rotation steps, each row followed by its count of steps
The counts run from 0 to 134.
[126  85 105 137 109 126  98  89 117 137 112 111 129  94 125 130  92  92
 151 119 115 145 137 157  74 124 126 122 190 146 100 184 110  93 184  64
 100 102 161 117 160 114 132 165 183 133 102 139 170 109 128 117 122  64
 167  96 127 127 142 150 145 157 139 152 146 150  84 146 127 120 144 142
 153 144 144 142  94  83 148 128 112 102 133]
104
[182  87 158 128 130 138 162 114  83 106 113 155 110 144 117 135 105 180
  91 119 161  98 118 145 110 106 162 131  79 147 105 147 166 112 116  77
 154 134 112  88 116 116 153 138  80 134 107 136 113 148 137 141 161 110
 107 145  96 163 136  77 140 142  69 169 156 115 152 151 191 106 160 130
 153 139 127  87 161 172 160 153  90 147 120]
70
[123  64 126 134 172 141 153 157 165 102 138 161 106 139  75 156 161 143
  76  96 133  78 137 100 110 136 153  95  70 134 120 169 140 106 106 119
 139 129 107 134  79 104 138 114  92 126  81  83 122 150 163 127 130 139
 140 145 101 146 108  86 142 131 123 145 126 133 129 127 125 118 115  94
 120 148 142 165 159 136 119 162  87  99 117]
65
[ 85 147 102  91 124 125 139 122 159 175 146  85 124  94 128 154 133 118
 135 194 133 129 122 131  91 129 102 128 166  89 120 188 104  56 146 104
 106 119 153 155 114 107  84 145 144 112  82 130 148  98 158 164 143  90
 164  99 152 109 163 129 132 118 187 125 121 166 102 135  88 143 109 122
 144 118 159 158  66 129 115 105 131 120 128]
112
[112 109  51  70 148 105 127 157 107  75 112  86 168 121 153 196  92 115
 109 153  87  88 166 136 145 149 114 119 142 120 139 142 154 121 152 142
 104  96 121 144 123 111  88 138 108 139 118 118 127  99 150 183 142 151
 139  84 112 121 130 112  68 135 165 147 105 158 116 174 115 144 117 157
 127 150 113 164 103 123 127 140  94 108 102]
11
[ 92 161 145 103 121 153 189 116 141 128 115 134 157 126 121 134 111 170
 184 199 130  83 120 141  92 167  97 156 132 117 114 142 117 111 114 125
 111  97 144 186 195 120  69 133  96  94 126 131  99 109 149 122 149 105
 144 111 143 159 132  81 118  92 176 107 120 112 109 158 104 159 106 122
 151 114  92 161 116 186  86 135 129 143 114]
117
[ 99 101  53  96 104  89 103 152 130  86 137 118 126  94 112 112 128  98
 117 112 118 132 131 184 100 143  97 115 131 110 124 104 117 134 166 106
  70 119 139 171 146  77 117 116 108  78 135  86 143  84 146 171 148 135
 132 114 135 150 104 130 122 157 150 127 122 161 108 164  83 131 140 110
 132 121 108 114  74  76 124 110  99  98 130]
20
[148 111 129 136 118 145 145  89  95 122 105 125 156 127 151 123  51 137
 154 147 144  97 155 171  97 147 113 135 140 183  91 144 139 152 171  96
 112 117 131 150 186 131 157 161 158 120 138 155 127 132 120 123 141 107
 127 118 100 156 126  78 124 152 133 133 148 103 129 205 157 140 165 155
 154 119  89  96 100 140 136 150  70 152 120]
98
[103  86 138 115 174 119  93 109 167 127 134 143 128 140  77 157 167 150
 117 112 125 104 142 135 120  95 143 103 137 108  97 177 136 138 135 162
 123 162 116 140  80 137 119 121 172 135  82 154  92 174 159 146 136 150
 152 161 144 153 121 115 117  70 105 162  93 116 146 102 144  77 118 114
 138 103 166 162 161  96 120 138 156 114 110]
58
[116  83 165 127 129 156 140 151 162  76 103 159 159 119 117 182 161 100
 119 154 132  98 147 111 112 142 113 180 112  97 111 123 117  97 129 147
 114  97 141 182 165 130 113  76  89 155 150 116 123  91 141 103 142 136
 142  95 110 151 114  92 101 138 181 139 118 128 118 160  80 121 138 100
 120 114 128 198 150 161 125 125 153 140 135]
36
[138  87 138 136 154 140 141 172 180  90 131 148  87 136 102 170 157 125
 111  78 155  55 114  87 108 140 167 115  89 117  86 172 143 113  94 137
 133 118 109 128 109  95 169  80  99 160 120  70 101 161 169 121 133 131
 140 139  99 156 116  90 144 114 106 144 130 122 134 151 132 118 125 101
 118 139 116 184 154 140 116 171 102 117 136]
64
[136 115 100  60 133 148 143 167 112 126  85 111 149 133 207 160  88 131
 139 170 160  83 124 150 163 153 135 156 149 128 123 128 130 124 123 112
 118  59 114 106 153 109 100 147 126 172 137 170  90 127 139 149 166 137
 165  81 146 103 132 114 107 110 162 146 130 105 115 180 160 119 156 146
 145 167  85 149 138 167 152 135 100 142 141]
7
[157 130 138  73  93 109 128 116 152 123 115 110 148 138 139 133 104 134
 132 163 204  80 115 122 163 159 157 117 137 149  76 176  99 108 132 106
 116 113 144 109 143  97 133 145 155 138 156 149 142 175 148 129 153 112
 152 112 132 107 160  94 153  49 119 108 135  90 144 146 130 131 141 130
 141 162  91 125 126 119 183 154  73 119 126]
88
[129  80 169 110 139 155 136 134 153  90  99 165 143 140 129 172 161 106
 144 173 148  89 160 143 104 131 113 177 108 102  98 113 129  86 116 141
 121  90 131 161 198 115 119  80 105 154 129 158 128 100 131 106 155 136
 124 109 126 151 115 110 104 135 178 159 130 113 138 174 116 115 152 132
 138 108 121 165 159 160 129 125 162 168 145]
35
[108 103 108 134 130 139 123  98 119  95  83 186 156 153  91 109 132 156
 175 128 104 128  95 177  68 143  96 169 128 139 108 117 139 142  96  99
 124  66 130 152 203 106 105 143 102  86 118 113  81 127 105 101 138  88
 148 123 160 161 105 128 128 120 150 153 125 110  97 156 127 119 158 116
 169 152 104 138 152 156  89 152 112 138 134]
125
[148  98  70  68 161  57 128  95 114  95 103 138 185 113 135 166  98 122
 107 114  87 114 130 131 129 130 119 118 146 133 122 123 141 127 175  90
  77 124 152 131 160 107  68 184 119  93 113 150 124  86 140 164 157 129
 153  98 134 108 146 118 101 115 151 164  91 128 103 141 105 128 111 146
 132 172 142 127  89 115 152 127  84 122 104]
13
[140  90 129 118 116 131 125  62 100 156 112 138 165  90 104 105 104 105
 153 165 153 142 146 149  85 129 110 135 188 137 101 157 118  82 162  76
 132 104 169 123 146 107 121 175 146 123 106 169 157 124 116 125 138  77
 161 100 122 156 131 157 149 157 136 140 148 126  75 145 127 128 163 118
 159 121 154 114 116 110 124 107 116 107 129]
105
[153 105 101  54 121 125 153 132 120 127 120 121 173 124 156 124  87 126
 127 160 144 109 103 152 153 111 121 126 126 122 161 140 124  77 128  81
 126  89 146  95 105 102  71 186 124 149 107 186 102 122 135 164 152 147
 183 103 148  97 127 131 134  89 140 149 141 127  70 134 161 126 140 124
 162 167 130 139 129 134 153 120 105 128 148]
5
[104  91 135 130 167 110 107 121 158 118 144 157 126 125  56 133 179 151
  92 119 119 115 132 138 131  95 132 115 136 100 130 190 127 147 129 174
 125 152 140 165  53 122 102 108 155 147  84 128  88 154 180 146 127 148
 154 166 153 160 105 104 102  70 109 138 115 147 143  95 108  88 100  98
 135 121 165 183 157 117  95 137 131  93 116]
57
[124 104 136 165 123  80 116 102 123 128 144 163  89  87  80 123 168 145
  85 108 120 157  98 170 106  85  98 137 136 102 119 157 142 112 133 101
 126 131 107 142 126 111  91 121 144  98  71 113  97 103 154 157 149 114
 104 149 173 168 148 115 138 116  87 156  92 169 157 117 116 103 125 101
 145 150 162 125 150 142 103 106 154 121 125]
49
[ 67 162  76 116 151 115 158 130 170  86 151 113 112 157 128 161 126 143
 142 114  76 102 133 151  68 130  92 129 140  99 137 169 125 107 109 114
 101 117 146 170 172 110  90 131  96 109  97 120 109  99 154 129 129  97
 150 126 173 156 115 115 110 109 189 121 118 168 106 160  90 152  88 134
 138 137 135 157 113 141 101 138 126 139  99]
120
[104 115 112  89  92  91 107 128 128 138 134 114 107 103 130 100 134  97
 148 151 129 166 109 180 104 104 109 132 139 110  93 108 128 123 160  93
  67 135 125 154 163 119 105 139 174  86 125 134 124 138 118 171 196 129
 135 114 151 155 149 131 130 132 140 157 130 146 144 146 140  91 165 118
 129 133 123  94  97  76 173 118 134 114 151]
23
[131 121  70 122 132 116 151  88 127  99 133  82 136 156 140 163  62 110
 121 116 110  77 140 153 106 108 134  94 118 151  99 161 132  95 169  86
 103 124 144 132 154 111 132 155 165 125  91 167 167 136 132 160 150 111
 126 123 120 134 134  90 146 110 147 136 161 146 126 188 150 132 131 158
 143 134 130  93 115 115 190 146  72 134 112]
95
[130  88 142 112  59 176 103 116 105 170 101 104 138 106 131 127 109 126
 176 202 177 134 151 149  92 150 109 155 177 125  76 157 106  95 141 124
 122  94 135 139 152 120 144 127 158 136 150 136 152 133 130 138 158  92
 158  78 115 139 135 142 139 148 155 129 156 118 115 173 150 143 175 127
 166 103 109 135  94 129 110  99 121 129 139]
107
[122 100 162 108 118 140 140 115 165 110 123 134 160 119 136 165 154  92
 125 165 117 118 113 162 118  93 123 162 137  90 120 148 118  92 166 114
  90 126 149 177 165 139  80 126 173 141 110 179 125 104 137 125 157 141
 161 113 140 140 148 108  95  93 162 166 112 119  86 142 123  73 124  91
 124 118 168 182 123 123 165 118 162 139 157]
32
[139  95  52  75 159 103 149 157 113  93 101 117 164 110 161 156  86 125
 117 157 115  89 174 143 146 154  90 119 118 127 154 109 152  97 119 143
 127  92 119 131 122 108  97 138  75 151 117 139 111  91 137 184 144 159
 133 109 112 123 106 129  86 137 159 143 111 122 100 203 117 161 127 172
 130 131  97 155 106 136 120 122 109 120 114]
10
[127 100  72  86 137  96 111 165 151 132 134  77 118  91 131 130 113 137
 112 135 198  98 177 108 150 162 153  93 164 127 100 185 105 144 162 154
 137 130 132 121  65 117 162 123 141 165 146 119 109 174 171 158 132 125
 160 131 122 127 113 128 119 119 102 113 124 145 146 126  94 132 125 152
 167 110  90 155 123 102 133 132  93  89  95]
83
[101 110  79  68 146 129 134 198 131 151 137  84 141 114 177 127 101 128
 143 138 135 118 128 152 119 133 109 104 150 115 159 121 130 119 147 120
 132 127 116 123  57 119  98 169 141 154  99 143  74 143 141 182 155 156
 192 137 124 106 113 119 132 138 124 143 145 146  70 167 158 125 145 128
 162 129 108 177 116 117 143 136  99 105 114]
2
[140 105 191 135 109 119  96 112 137 128 120 164  97 102 112 109 148 152
 115 156 152 139 101 161 128  96 142 165 142  94 109 178 129 155 112 134
 103 101 141 143 156 136  98  86 158 131 132 124 119 141 149 152 125 116
 124 124 176 186 134 102 123  66 106 110 122 132 185 122 153  68 140  95
 155 133 126 144 177 162  99 121 151 115 155]
52
[127 110 182 146 101 108  86 102 105 109 129 146  95 110 106 110 146 159
 110 163 124 141 112 181 125  62 118 148 148  73 116 163 139 146 122 120
 113 110 118 153 131 127 105 110 141 141 113 136 101 128 135 152 151 120
 105 144 196 179 135 117 118  88 107 143 135 149 185 130 168  63 148 106
 151 137 145 105 161 158 108 100 154 133 145]
51
[ 88 115 131 148 122  93  97 142 117 103 135 123  75  88  95 147 159 143
  93 122 112 156 116 144 105 105 107 131 138  78 119 152 155 128 140 141
 102 119  78 178 115 124 107  93 128 107  96  66  91  99 162 156 155 133
  83 141 152 147 147 102 104 152 122 146 129 194 179 150 118  88 135 114
 144 124 136 152 129 170  96 114 131 121 107]
47
[135 105  95  90 105 164 138 209 121 122 120 102 116 122 152 102 102 105
 152 137 136 111 128 152 115 168 141 120 131 121 137 131 104 117 105 100
 135 105 152 118  74 104 124 117  98 163 144 105  93 148 129 144 134 129
 185 118 140 149  85 133 141 122 149 116 161 140  59 154 139 129 154 116
 180 136  58 144 113 114 111 132 104 105 162]
0
[ 99  91 142 101 108 143 134 112 146 125 147 122 133 123 137 173 146  84
 121 166 107 119 133 163 106  85  93 143 138  79 119 134 130  80 171 125
 104 144 134 161 133 123  82 111 175 132  82 178 130 106 143 169 148 157
 146 121 150 135 135 132  89 120 183 173 132 154 107 150 143  86 136 109
 122 110 161 172 115 107 172 100 155 142 156]
31
[166 112 137 118 114 158 167  80  86 109 113 133 177 132 133 121  51 143
 147 148 130 103 132 166  94 132 127 124 121 188 106 152 123 121 176  86
 110 111 149 152 194 126 125 165 157 109 124 162 133 139 116 134 139  91
 142 112 112 160 132  73 130 126 124 117 148  99 111 176 148 151 150 143
 149 144 116 120 128 149 166 172  57 132 133]
97
[196 105 159 136  89 159 131 150  89  88 107 132  87 134 137 158 111 157
  78 124 149 114 120 126 132 122 176 130 101 143 109 151 162 132 117  83
 144 101  96 112 112 121 160 111 104 147 125 114 115 126 146 119 129 108
 118 123 112 148 120  75 118 144  85 140 170 136 179 151 181 120 154 128
 151 143 105 105 145 193 128 163  86 143 127]
71
[ 98 122 120 128 129 114 113  93 141 101  83 166 126 163 121 128 135 129
 185 117  84 137  99 161  71 138 111 164 134 125  94 163 106 141 111  82
  95  70 134 157 213 126 108 160 138  97 127 111  86 129 100  96 146  74
 171 115 159 139 132 122 138  92 167 154 119 125 110 146 142 107 140 133
 158 163 120 138 144 159 126 162 115 151 121]
124
[187  96 135 101 106 108  83 110  90 121 101 116 122 102 127 121  98 135
 104 149 190 113 163 121 132 138 178 129 171 122  89 176 126 157 139  98
 144 104 145  78 124 137 163 124 135 172 132 164 118 158 145 140 125  87
 152 139 154 151 121 108 132 105  87 137 156 130 165 119 161 112 154 143
 200 133  96 108 150 129 147 109 105 111 135]
79
[ 77  73  89 139 156 120  98 123 116 152 122 149 114 118 107 116 131 128
 141  97  76 170 106 161  78 100  72 127 142 110 124 133 157 105 112 117
 115  88  95 130  95  93 113 143 147 106  73 103 102 127 132 155 146 120
 146 121 151 133 111 162 131 142 146 198 127 153 109 152 162  85 171 127
 146 153 163 150 119 113  78 115 130 123 121]
130
[112  87  87 136 111 134  92  96 102 141 132  86 137  97 132 140 101  96
 144 124  98 155 153 147  76 138 114  92 185 134  91 175 132 117 208 102
 107 130 127 149 129 132 156 159 184 142 105 133 151 121 135 134 150  98
 160 107 112 114 142 133 116 183 144 166 151 170 103 175 121 126 153 141
 152 113 144 149  85  94 146 124 112 116 114]
103
[130  98  98  62 124 107 133  93 147 119 139  84 161 136  99 140  97 141
 100 165 194 107 151 127 142 122 142  74 126 144 126 182 101  95 156 111
 143 125 140 111  83  98 131 175 130 142 111 154 139 158 163 172 168 146
 151 144 138  99 132 124 140  81 112 103 130 130 142 127 152 136 136 130
 154 126 149  94 116  97 155 129  70 101 104]
86
[110  87 143 146 143 121 100 137 163 107 141 132 114 127  84 126 161 138
 110 102 124 104 134 136 132  94 126 115 121  93 133 189 114 141 112 183
 119 127 148 152  71 124 118  68 137 160 109 112 113 151 164 147 105 131
 135 150 166 188  79 124  96  80 135 113 115 159 154 125 113  75 113  84
 146 115 141 186 158 114  85 124 147  85 131]
56
[130  89 146 149 160 133 126 128 139 134 125 178 100 104 111 120 157 141
 122 147 150  87 146 166 131 114 110 147 141  83 121 161 145 153  93 177
 143 115 116 142 123 122 118  79 126 141 101 126  86 170 147 135 131 138
 100 152 161 183  79 106 139  81  93 147 128 123 187 136 126 109 143 109
 157  86 107 161 173 162  74 113 161 119 129]
54
[110  84  78  71 119 157 135 207 123 143 134 107 138 110 161  96 104 130
 140 136 138 123 138 153 125 156 116 109 135 133 151 133 136 113 128 114
 133 126 128 124  46 115 104 143 111 139 124 116  79 137 146 164 146 153
 189 135 114 119  74 122 127 127 142 111 148 150  60 146 145 145 152 115
 189 137  91 179  99 134 125 134  92  96 135]
1
[168 109 102  73 138 110 144 172 113 106  92 120 157 108 200 144  80 105
 122 152 146  63 136 129 148 177 133 156 132 125 125 123 128 129 124 109
 104  73 135 108 153 107  91 137 111 148 153 137 105 115 134 138 157 134
 154  63 122 108 114 101 111 108 153 138 119 102  91 165 116 144 138 133
 133 162  68 173 131 156 133 125 118 131 141]
8
[112  95  84 147 129 148 120 111  92 140 121  84 153  95 117 134  78 125
 151 138  99 144 158 163  68 139  86  96 174 161 116 156 148 131 213 127
 122 118 133 163 102 117 143 159 170 127 101 129 143 121 142 144 145 104
 151 135 106 141 106 122 113 196 134 133 139 154  93 184 130 147 150 154
 154 103 139 149  89 101 132 140  92 115 108]
102
[116 135  69 106 140 119 172 134 138 119 135 101 145 115 146 139  77 131
 117 108 114  77 126 126 102 152 114  68 122 179 136 184 125 112 171 103
 104 146 125 161 123 113 115 156 162 102 107 120 130 150 177 164 150 143
 131 132 107 120 135  70 144 116 140 115 124 135 107 185 104 162 111 155
 128 135 122 158 107 127 163 169  49 109  96]
93
[166  95 106 135 121 117  98 123  93 107 143  98 106  97 114 144  95 130
  64 106 104 131 133 134 125 105 167  85 144 125 125 215 133 166 181  86
 131 128 151 101  61 135 129 142 127 157  89 146 139 124 171 157 111  95
 161 137 155 147 126 100 113 145  88 138 146 180 136 106 155 125 128 123
 177 144 143 130 143 134 147 132  94  88 125]
76
[131 121  60  75 152  82 128 131 119  92 112 120 177  96 162 174 110 129
 100 132  93 103 141 124 142 146 129 137 139 130 131 150 144 126 174 111
  84  92 143 131 138 113  69 149 128 121 128 138 136  88 144 170 141 132
 160  88 119 108 135 112  59 132 149 143 105 134  96 163  96 140 107 149
 117 161 113 158  83 118 154 129  94 119 115]
12
[129  99 166 133 134  94 105  90 113 110 137 150 113 110  82 106 143 143
  92 151 144 143 100 189 103  67  93 133 131  77 132 142 148 130 130 109
 126 133 113 147 125 124  95 134 134 111  68 131 103 128 137 164 164 123
  89 167 194 184 147 143 116 104  87 153 121 158 191 121 149  79 148 115
 160 136 149 107 162 156  98 105 157 113 140]
50
